[[-59.7 -34.6  14.7 -65.6  -1.7  11.4]
 [-43.1 -10.8  25.2  15.1 -14.3 -23.3]
 [-47.9  37.2 -14.9  21.7 -25.6  18.3]
 [ 11.6  18.7  29.2  41.8  28.4 -29.5]
 [  7.9 -25.1  11.4  32.9 -48.5 -18.2]
 [-12.3  23.9  48.3  25.8  -4.6 -24.8]
 [-26.0  25.0   5.2 -15.5  -1.3  10.4]]
->
[[-26.0 -12.3   7.9  11.6 -47.9 -43.1 -59.7]
 [ 25.0  23.9 -25.1  18.7  37.2 -10.8 -34.6]
 [  5.2  48.3  11.4  29.2 -14.9  25.2  14.7]
 [-15.5  25.8  32.9  41.8  21.7  15.1 -65.6]
 [ -1.3  -4.6 -48.5  28.4 -25.6 -14.3  -1.7]
 [ 10.4 -24.8 -18.2 -29.5  18.3 -23.3  11.4]]

[[-30.2   5.9  22.7  -0.7  -9.6   1.5  -4.4  20.3  18.4 -28.9]
 [ 30.5 -26.1 -13.6   2.3  -1.1  10.8   5.0  15.2 -21.9  28.8]
 [  6.4 -20.7 -40.2 -25.0 -14.3 -25.7  43.8 -28.2  25.3   6.8]
 [ 33.1 -41.4 -49.2   2.6  28.8   9.4  -2.5  41.3 -22.2  28.6]
 [ -1.2 -41.1  15.0  -6.9 -28.2  10.4  43.8   2.0  32.1 -23.2]
 [-48.7  12.8  27.5 -11.9 -33.0  -6.5  10.7 -40.5  33.1 -27.4]
 [ 32.5 -41.4 -58.3 -15.0   5.9 -15.5  11.8  40.9  -0.9  14.1]
 [ 25.5  11.0 -56.9  -6.5  29.7 -26.0  30.9 -40.1   6.3   4.8]
 [-48.6  -6.1  27.0 -25.6 -33.8  -9.4  26.2 -31.4  34.3 -14.3]]
->
[[-48.6  25.5  32.5 -48.7  -1.2  33.1   6.4  30.5 -30.2]
 [ -6.1  11.0 -41.4  12.8 -41.1 -41.4 -20.7 -26.1   5.9]
 [ 27.0 -56.9 -58.3  27.5  15.0 -49.2 -40.2 -13.6  22.7]
 [-25.6  -6.5 -15.0 -11.9  -6.9   2.6 -25.0   2.3  -0.7]
 [-33.8  29.7   5.9 -33.0 -28.2  28.8 -14.3  -1.1  -9.6]
 [ -9.4 -26.0 -15.5  -6.5  10.4   9.4 -25.7  10.8   1.5]
 [ 26.2  30.9  11.8  10.7  43.8  -2.5  43.8   5.0  -4.4]
 [-31.4 -40.1  40.9 -40.5   2.0  41.3 -28.2  15.2  20.3]
 [ 34.3   6.3  -0.9  33.1  32.1 -22.2  25.3 -21.9  18.4]
 [-14.3   4.8  14.1 -27.4 -23.2  28.6   6.8  28.8 -28.9]]

[[  0.8   6.7 -26.0   3.7  36.7]
 [-15.6 -18.3  28.4 -22.4  15.2]
 [-10.0  -4.1 -38.0   1.3 -19.3]
 [ 11.6 -10.3  -9.4  -2.3  -4.2]
 [ 29.0  23.6  34.0   4.2  36.0]
 [-48.5   5.2  24.3  17.9 -59.1]
 [ 62.3  -2.9  17.5  -2.0   9.1]
 [ 28.3 -16.2 -20.4 -16.0 -35.5]
 [ 30.0   6.8  -3.6   7.6 -51.9]
 [ 22.2  11.9   1.4  11.1 -23.0]]
->
[[ 22.2  30.0  28.3  62.3 -48.5  29.0  11.6 -10.0 -15.6   0.8]
 [ 11.9   6.8 -16.2  -2.9   5.2  23.6 -10.3  -4.1 -18.3   6.7]
 [  1.4  -3.6 -20.4  17.5  24.3  34.0  -9.4 -38.0  28.4 -26.0]
 [ 11.1   7.6 -16.0  -2.0  17.9   4.2  -2.3   1.3 -22.4   3.7]
 [-23.0 -51.9 -35.5   9.1 -59.1  36.0  -4.2 -19.3  15.2  36.7]]

[[-17.6 -17.1  -3.8 -23.8 -22.2  31.6  13.4 -12.3 -56.3 -34.5 -27.0]
 [-30.1  13.0 -10.9  12.7  -8.1  -1.6   9.2  14.3 -11.3  22.1   5.6]
 [ -6.1  -1.9  -1.7  15.6  -2.5  -3.8  -1.4   4.8   0.8   6.7   3.5]
 [-26.2  -3.1  -7.9  11.2 -14.5   8.6   8.2   5.8 -26.7   2.1  -4.9]]
->
[[-26.2  -6.1 -30.1 -17.6]
 [ -3.1  -1.9  13.0 -17.1]
 [ -7.9  -1.7 -10.9  -3.8]
 [ 11.2  15.6  12.7 -23.8]
 [-14.5  -2.5  -8.1 -22.2]
 [  8.6  -3.8  -1.6  31.6]
 [  8.2  -1.4   9.2  13.4]
 [  5.8   4.8  14.3 -12.3]
 [-26.7   0.8 -11.3 -56.3]
 [  2.1   6.7  22.1 -34.5]
 [ -4.9   3.5   5.6 -27.0]]

[[  1.2 -40.4  12.1]
 [ -5.8 -51.7  37.8]
 [-26.3 -40.2  12.6]
 [ 28.7  20.9  15.3]
 [  6.0 -36.2   4.9]
 [ 11.2  17.5   0.9]
 [ 24.9  -1.2   1.2]
 [ -7.3 -47.0  15.5]
 [ 19.5   6.9   0.7]]
->
[[ 19.5  -7.3  24.9  11.2   6.0  28.7 -26.3  -5.8   1.2]
 [  6.9 -47.0  -1.2  17.5 -36.2  20.9 -40.2 -51.7 -40.4]
 [  0.7  15.5   1.2   0.9   4.9  15.3  12.6  37.8  12.1]]

[[ -1.8  -0.4 -13.8  12.0   3.3  15.8 -19.4   5.9 -18.4 -18.5 -58.2  -8.4
   -9.9   1.9]
 [ 17.5  -2.7   9.3 -13.2  -0.7  -6.0  -6.4  -1.8  16.6  17.8  40.3   5.9
   23.3   5.9]]
->
[[ 17.5  -1.8]
 [ -2.7  -0.4]
 [  9.3 -13.8]
 [-13.2  12.0]
 [ -0.7   3.3]
 [ -6.0  15.8]
 [ -6.4 -19.4]
 [ -1.8   5.9]
 [ 16.6 -18.4]
 [ 17.8 -18.5]
 [ 40.3 -58.2]
 [  5.9  -8.4]
 [ 23.3  -9.9]
 [  5.9   1.9]]

[[-12.4   7.0  29.1 -23.7  12.8  -6.3  29.0  20.6 -27.6 -42.8]
 [  5.5  26.3 -21.5  35.8 -57.0  49.3  24.8  -7.7 -47.8  48.9]
 [ -3.4 -33.6 -39.7 -48.7 -19.5 -26.1 -26.6 -68.2  22.2   2.6]
 [-15.1 -34.3   5.0 -35.8 -30.6 -46.1 -28.7 -10.6 -24.7  -8.4]
 [-56.5  -7.9   1.6 -11.9  31.2   9.2  29.3   6.1 -45.2 -32.1]
 [-47.9 -19.2 -42.9 -42.6  22.5  29.0  32.2  10.6 -38.7 -27.3]
 [ 14.7  44.9  31.5  55.1  24.8  39.7  56.4  26.1 -33.1  41.9]
 [ 26.2   7.2 -36.8  32.7  31.0  25.4   8.0  -5.8  45.6  19.0]]
->
[[ 26.2  14.7 -47.9 -56.5 -15.1  -3.4   5.5 -12.4]
 [  7.2  44.9 -19.2  -7.9 -34.3 -33.6  26.3   7.0]
 [-36.8  31.5 -42.9   1.6   5.0 -39.7 -21.5  29.1]
 [ 32.7  55.1 -42.6 -11.9 -35.8 -48.7  35.8 -23.7]
 [ 31.0  24.8  22.5  31.2 -30.6 -19.5 -57.0  12.8]
 [ 25.4  39.7  29.0   9.2 -46.1 -26.1  49.3  -6.3]
 [  8.0  56.4  32.2  29.3 -28.7 -26.6  24.8  29.0]
 [ -5.8  26.1  10.6   6.1 -10.6 -68.2  -7.7  20.6]
 [ 45.6 -33.1 -38.7 -45.2 -24.7  22.2 -47.8 -27.6]
 [ 19.0  41.9 -27.3 -32.1  -8.4   2.6  48.9 -42.8]]
